(in the rows, 128 means zero)
D: a few groups of rows, each row roughly a mix of its group's hidden directions; some rows fit no group:
D (162 x 12):
[[132 102 176 104 114  96 147 118 126 184 136  90]
 [113 134 175 122 132 170  84  98 163 143  92 117]
 [116 169 146  99 136 140  80 124  78 108 167 122]
 [117 150 128  61 120 122 106  94 150 155  83 128]
 [139 174  87 161 154  91 124 137 131 118 127  76]
 [152 134  98 142  82 116 145 128 121 114 192 165]
 [158 123 122  73 132  73 112  96 129  93 139 147]
 [138 164  83 120  72 133 103  82 121 134 105 125]
 [164 175  87 100 107 125 104 179 131 142 120 136]
 [ 73 124 163 155 129 107 171 123 106 127  83 143]
 [ 76  88 152 102 164 121 150 102  90 122 144 113]
 [157 111 150 124 176 110 149  79 118 174 141 151]
 [109 160  57 119 109 139  92 131 154  96 133 127]
 [122 130 110 133 108 158  90 141  95  66 167 113]
 [132 147 118 132 108 142 100 115 110  84  71  79]
 [ 98 133 171 152 199 138 149 104 131 107 131 120]
 [ 95 138 114 122 134 141 105 134 150 179  59 125]
 [107 169 166 147 199 117 107 111 124 125 128 117]
 [ 62 154 166 124 131 120 155 130 140 140  80 140]
 [167 146 152 147 130 126  91 170 172 130  86 107]
 [157 134 157 108 168 164 104 107 186 150 117 134]
 [125 159 119 105 109 158  94 149 188  92 109 111]
 [155 178 117 126 159  80 112  87 108 108 102 130]
 [128 108 147 103  99 122 145 144  72 185 156 134]
 [140 105 132 186 171 124 148  92 135  97 155 153]
 [112  77 156 127 174  84 153  88 126 138 126 133]
 [122 169 109 158 183 147 140 124 135 115 184 123]
 [126 101 159  81  76  85 133 111 113 122 102 146]
 [140 142 113 115 176 141 160 120 188  88 109 140]
 [129  95  92 168  92 117 148 136  97 115 180 111]
 [126 122 116 152  78 153 147 153 181  99  95 109]
 [ 99 173 108 111 137 141 200 135 154 114 124 123]
 [145 140 177  99 140 155 110 126 115 193 151 146]
 [130  91 147 103  93 146 164 116 131 125  64 105]
 [103  94 171 141 180 158 136 115  81 137 125 126]
 [164 150 138 123 162  91 136  74 101 113 130  88]
 [120 160 106  86 172 105 113 146 111 139 184 118]
 [152 154 127  87 132 137 124 112 145 112 206 121]
 [155 141 117 172 193 113 117 147 170 136 127 114]
 [122 114 107  73 166 134 120 117 145 161  98 177]
 [109  98 143 171 134 112  99 183  99 166 117 138]
 [ 86 125 139  99 131  96 166 145 137 153 174 168]
 [151 183 151 122 135 175  92 173 137 131 140 116]
 [157 107  92 133 156 132 184 104 115  89 107 100]
 [120 145 104  89  94  85 111 144 126 184 107 149]
 [126  88 171 131 126 125 144 130  96 196 103 129]
 [116 103 106 142 153 105 113 140 137 208 143 142]
 [166 157  97 142 163  94 126 152 160 176 126 109]
 [137 137 142  89 118 111 133 138  77 177 176 110]
 [136 165 106 146 169  76 145 117 133 107 165 160]
 [125 147 105 139 108 138 203 134 110 151 142  86]
 [112  98 130 157 114  80 172  96  84 129 153 126]
 [166  99 143 136 193 130  97 121 144 101 163 129]
 [ 97  95  95 179 157 155 100 108 130 102 107 147]
 [121 149  83 124 109 175 135  99 148 104 171 162]
 [108  84 124 164 125 174 107 171 159 153 127 147]
 [160 140 114 140 170 176  88 121 177 121 145 119]
 [162 156 125 120 171 144 110  80 180 117 134 149]
 [121 110  88  83  81 111 143 155 152 165 136 151]
 [122 128 156 104 140 111  81 170 158 172 115  93]
 [ 88 128 150 181 168 110 128 155  89 146 151 134]
 [118 114 100 130  98 124 196 162  93 137 107 107]
 [137 108 136 133 111 184  97 167 134 181 150 140]
 [132 105 108 114 109  95 140 161  97 184  95 160]
 [130  92  95 108 138 102 126 179 159 148  99 168]
 [173 142 140 136 133 156 100 191 134 165 104 130]
 [109 101 163 164 129  94 142  74 154  98 118 107]
 [160 116  95 139 103 104  87 173 127 142 165 162]
 [108 123 145  71 177 141 102 127 122 150  81 133]
 [ 73 152 137 120 140 100 132 121 101 183 160 151]
 [166 159 108 119 112 131 119 154 149 144  77  76]
 [160  85 143  99 109 126 166 101 119  81 163 133]
 [123 135  98 136 126 155 123 152 166  58 161 115]
 [147 115 189 147 153 120 130 121  89 174 106 105]
 [107 156 113 195 151 150  99 146 145 145 112 161]
 [159 155 103 139 100 106 108 197 119 133  97 126]
 [119  76  99 149  87 146 143 141 155  96  86 129]
 [111 157  74  94 147  94 138 160 123 140 172 133]
 [ 89  92 111 128  81 141 140 141 148 115  72 150]
 [143 118 128 150 116 164 117 146 159 137  58  92]
 [123 140 159 154 101 106 134 144 100 101 152  60]
 [118 174 110 158 175 153 152 101 130 110 173 116]
 [149 141 134 123 111 119  52 102 130 136 172 150]
 [114 115 117 104  96 169 118 142 137  85 124 192]
 [140 130 167 105 141 114  80  88 111 153  93 165]
 [114 161 107 150 136 120 105 144 143 174  66 103]
 [143 108 126 111  70 108 146 164 110 119 185 138]
 [156 189 118 112 104  92 143  90 145 136  95 116]
 [158 151 143 166 115 137 138  78 150  98  97  86]
 [146  63 141 133 120 167 130 136 126 104 181 115]
 [110 166 118 122 182 157 120 141 169 119 119  80]
 [134  94  90 177 111 130 158 150 174 141  97 124]
 [174 141  95 121 168 131 106  83 134  93 160 114]
 [102 141 106 166 117 109 189 155 170 144 115 123]
 [135 153 152  67 106 109 138  91  92 158 123 150]
 [123 106 146 151 108 168 122 114 104 202 143 143]
 [ 78 129 148 102 144 106 152 147 131 113 186 162]
 [125 183  75 145 162 145 136 134 173 117 124 141]
 [117  96 189 158 159 131  87 142 150 134 125 157]
 [126  92 120 186 160  85 135 107  97 157 131 114]
 [156 134 128 151 167 153  96 166 150  88 161  97]
 [123 168 132 106 102 159 161 136 138 170  97  81]
 [118 131 113 135 111 115  96 105  61 158 106  87]
 [ 89 153  69 132 133 164 118 145 164 127 101 105]
 [182  91 106 130  94 137 145 108 117 113 168 165]
 [ 94 110 120 127 112 189  85 150 154 127  90 131]
 [119 162  94 106  94 117  88 153 168 149 110  92]
 [122 114  94 156  95 124 161 139 163 105  68 122]
 [139 166  96 109 170 170 110 172 119 107 106 110]
 [138 114 182  95 153 149 129  96 147 181 137 110]
 [147 166 160 106 174 139  83 144 126 133 127  81]
 [105 117 115 140 148 138  98 125 169 111  67 173]
 [116 126 123 163  89 167 179  90 114 121  95 115]
 [ 91  98 124 100 162 100 124 179 130  88 132 102]
 [111 146  96  93  83 168 149 173 146 110 147 127]
 [123 180 106 127 129 140 164  77 124 102 172 121]
 [183 119  67 131 102 130  79 128 128 133 122 127]
 [141 154 136  73  80 138 138 170 159 105 145 136]
 [122  92 171 123 188 157 117 147 113 158  99 132]
 [140 110 100 116 154  54 127 148 164 110 110 143]
 [ 99 134 119 179 124 163 167 181 123 155 136 123]
 [161 173 158 100 171 109 111 111 118 175 133 120]
 [140 143 179 164 104 148 138 107  94 141 155  81]
 [106 143 146 108 173 158 175 150 119 174 120 104]
 [174 145 170 163 160 150 161 113 164 111 111 121]
 [132 131 164 121  98 130  84  54 128 117 128 142]
 [161 179 109 158 152 121 130 157 165 111 104  92]
 [ 92 132  87 144 153 165 151 123 152 108  82 161]
 [170 152  91 167 157 120 121 161 136  87 153 148]
 [140  96 145 170 183 117  77 116  99 127 133 120]
 [103 141 121 156 143 123 123 145 148 208 107 150]
 [ 82  81 149  94 165 117 144  92 150 114 143 118]
 [141 123 134 117 189 152 159  82 125 125 107 170]
 [103 115 109 144 106  96 141 154  66 158  92 112]
 [132 127  71 176 111  95 129  83  98 124 140 121]
 [151 150  94 188 148 131  98 114  99 127 170 115]
 [147 194  77 108 121 126 111 123 129  89 149 133]
 [ 87  99 128 144 110 124 169 103  92 107 180 118]
 [127 110 165  86 111 117  79 173 153 149 116 150]
 [142 127 109 136 155  84  69 151  97 142 166 137]
 [124  87 137 130 187 110 119 175 164 100 126 122]
 [179  91 111  94  70 140 144 136 151 114 127 134]
 [ 94 147  99 134  99 104 146 100  82  81 152 116]
 [132 136 144 127 175 117 117 115  87 167 167  80]
 [ 97 134 190 129 120 163 166  84 145 112 132 128]
 [148 137 154 115  88 115 166  98 112 158  82 162]
 [146 140 163 154 121 133 146 118 110 122 194  79]
 [121  98 152  96 123 154  92 144 119 102 143 193]
 [154 113 171 111 135  99  75 100 115 117 128 175]
 [150 176 122  91 120  95 166 148 172 100 132 137]
 [150 102 133 191  92 122 122  79 119 114 104 113]
 [169 158  92 139  68 108 137 154 119 159 139 141]
 [123 154 148  67 130 117 130  70 124 152 145 100]
 [102 141 175 151 107 170  87  98 156 148 110 140]
 [128 152 138 121 157 120  85  88  79  82 145 118]
 [112 195 120 142 130 119 114 130 105 179 114  91]
 [139 177 127  68  79 132 123 144 107 135 109 109]
 [ 94 137 139 122 166 102 122 144 127 199 149 100]
 [167  80 110 175 101 176 116 116 118 130 145 130]
 [141  83 114 148 177 117 161 183 120 122 108 117]
 [162 111 155 134 101  81 162 131  93 143 174 115]
 [162  64 130 156  97 103 107 134  87 128 129 142]]

the four rows of each list that fit no group, in list order (the others fit one group, some only roughly):
  j_334: [142 164 100 116 151 111 174 169 127 121 106  79]
  j_887: [105 186 135 143 161 109 100 100 144 111 166 157]
  j_721: [139  67 105 131 125 151 167 156 117  97  87 133]
  j_386: [123 122 142 112  83 127  91 110 152 141  60 146]
  j_54: [183 124 114 165  89  84  98 145 124 151 143 132]
  j_868: [102  89 145 147 174 117  65 146 142 136 119 114]
  j_572: [161 140 177 123 108 136 127  61  99 120 112 143]
  j_410: [109 126 110 114 107  90 164  73  90 158 146 142]
  j_3: [ 73  86  98  87 125  97 133 160 144 128 110 136]
  j_30: [144 128 134 114 104 106 182  68 156 141  98 128]
  j_870: [137  70  92 169 135 131 130 156 158 148 144  94]
  j_107: [129 171 108 142 133 137 147  92 167  85 146 173]
  j_686: [118  75 143 166 118 131 119 176 131 161 133  86]
  j_500: [111 185 106  85 108 147 106  81 118 113 109 128]
  j_10: [171 147 157 116  64  93 142 114 150 123 105 129]
 -> j_334 j_721 j_54 j_30
  j_381: [109 133  91 152 117 136 110 142 134 169 112 198]
  j_995: [157  98 121 171 141 118  99 169 153 125 151 178]
  j_643: [113 114  63 128 110 101 112 133  81 161 100 133]
  j_509: [110 138 155 152  62 170 114 145 134 111 125  92]
  j_919: [131 167 100 146 160  65 160 125 149 157 126 131]
  j_994: [177 116 153 162 130 181 135 133 136 146 118  81]
  j_314: [ 99 144  91  91 143 186 104 141 136  96 114 151]
  j_683: [106  83 163  98 134 162  92 156  85 117 126 132]
  j_188: [111 107 182 105 151 113 165 153 104 102  91 106]
  j_278: [106 105 134 145 101 156 152 111  65  94 107 157]
  j_224: [147 185 109 126 148  83 136 132 172 114 128  90]
 -> j_643 j_683 j_188 j_278
  j_89: [120 134 123 102  76 170 112  82 114  91 156 120]
  j_602: [180 110  83 139 165 138 152 139 164  91 121 130]
  j_184: [105 136 152 109 158 138 130  58 143  95 142  95]
  j_124: [113 152 133  96 170 173 149 160 139 127 154  83]
  j_795: [ 71 155 133 113 176 108 160 124 162 143 105 138]
  j_470: [124 156 110 135 149  74 104 152 181 137 110  96]
  j_737: [185 143 103 117 127 120 119 110 125  65  93 119]
  j_552: [ 96  70 123  82 161 105 130 160 131 143 105 138]
  j_615: [149 124 158 148  89 114  96 137 171 119  82  91]
  j_996: [119 134 162  82 103 123 134 140 131  96 197 117]
  j_321: [131 121 109 139 166 170  80 115 150  99  80 115]
 -> j_89 j_795 j_996 j_321
  j_177: [130 130 168 148 146 140 186 150 109 127 182 150]
  j_512: [112 100 172 134 148 163 138  93 184 119 150 109]
  j_641: [139  73 121  78 142  99 118 128 109 142  98 169]
  j_249: [122 160 155 132 152 134 105  90 101 108 110 192]
  j_713: [144 138 136 159 140 157 130 164 175 184 111 155]
  j_724: [136  89 119 103 171  79 135 149 160 159 160 133]
  j_298: [ 99  82 126 149 152 167 111 116  99 122 116 182]
  j_674: [151 121 125 189  85 148 132 137 104 165 145  95]
  j_266: [122 151 133 142 109 128 136  90  77  77 151 168]
  j_244: [142  57 152 140 118 104 146 112  88 110  99 119]
  j_798: [127 147 159  85  94 109 110  95 161 113 155 170]
  j_525: [139 125  93 100  92  93 181 161 131 114 143 159]
  j_584: [137 157 105  98 134  93 155 136  95 162 184 113]
  j_455: [ 80 136 143 114 144 156 132 104 166  85 167 155]
 -> j_177 j_641 j_674 j_455
  j_332: [173 150 175 125  89 151 146  92 107 100 145 123]
  j_901: [129 120 167 194 130 132 115 158 119 106  82 111]
  j_114: [132 114 153 160 199 152 161 150 137 155 139 123]
  j_50: [124 151 103 135  81 148 138 133 136 142  75 182]
  j_849: [142 152 151 132 140 165  79 108  88 147 119  80]
  j_490: [ 91 176  95 127 159 117 170 125 130 124  81 116]
  j_973: [180 102 133 164 108 152 172  94 126 100 142 112]
  j_261: [104 148 176 134 163 150 128 135 189  99 144 114]
  j_323: [102 146 151 147 107 167  78 150 128 181 128 109]
  j_149: [153 129 138 117 174 148 136 150 162 127  58 123]
  j_611: [141 111 106 128 197 145 112 155 131 122 121 181]
  j_788: [135 181 133 160 126 144 102 107 133  63 127 108]
  j_383: [108 132 130  69  94 145 173 152 120 138 116  86]
  j_34: [150  88  97 153 101 109 129 120  65 139 116  97]
  j_537: [102 137  97 168 171 164  99 137 107 107 165 148]
 -> j_114 j_261 j_149 j_537
  j_424: [ 96 191 128 104 131 117 109 155 109 164 167 122]
  j_437: [105 103 152  72  80 120 124 141 133  90 152 152]
  j_8: [136  77 128 127 119 139 134 140  97  52 132 140]
  j_287: [145 175 145 122 151  97 145 123 167 142  73 104]
  j_591: [112 185 112 146 142 131  97 165 126 124 130  70]
  j_976: [151 139 116 100  70 140 144 132 119  83 154 171]
  j_748: [135 104 130 100 158 100 169  66  94 121 128 117]
  j_283: [ 64 127 158 172 134 155 132 129 133 157  90 130]
  j_925: [152 132 121 151  70 125 103 179 113 136 161 100]
  j_402: [125 123  86 114 107  89 158  91 140 101 180 141]
  j_807: [148  80 117 161 137 113 137 182 135 167 104 153]
  j_151: [176 115 129 130 119 143 133 182 166 157 171 139]
 -> j_437 j_8 j_748 j_925
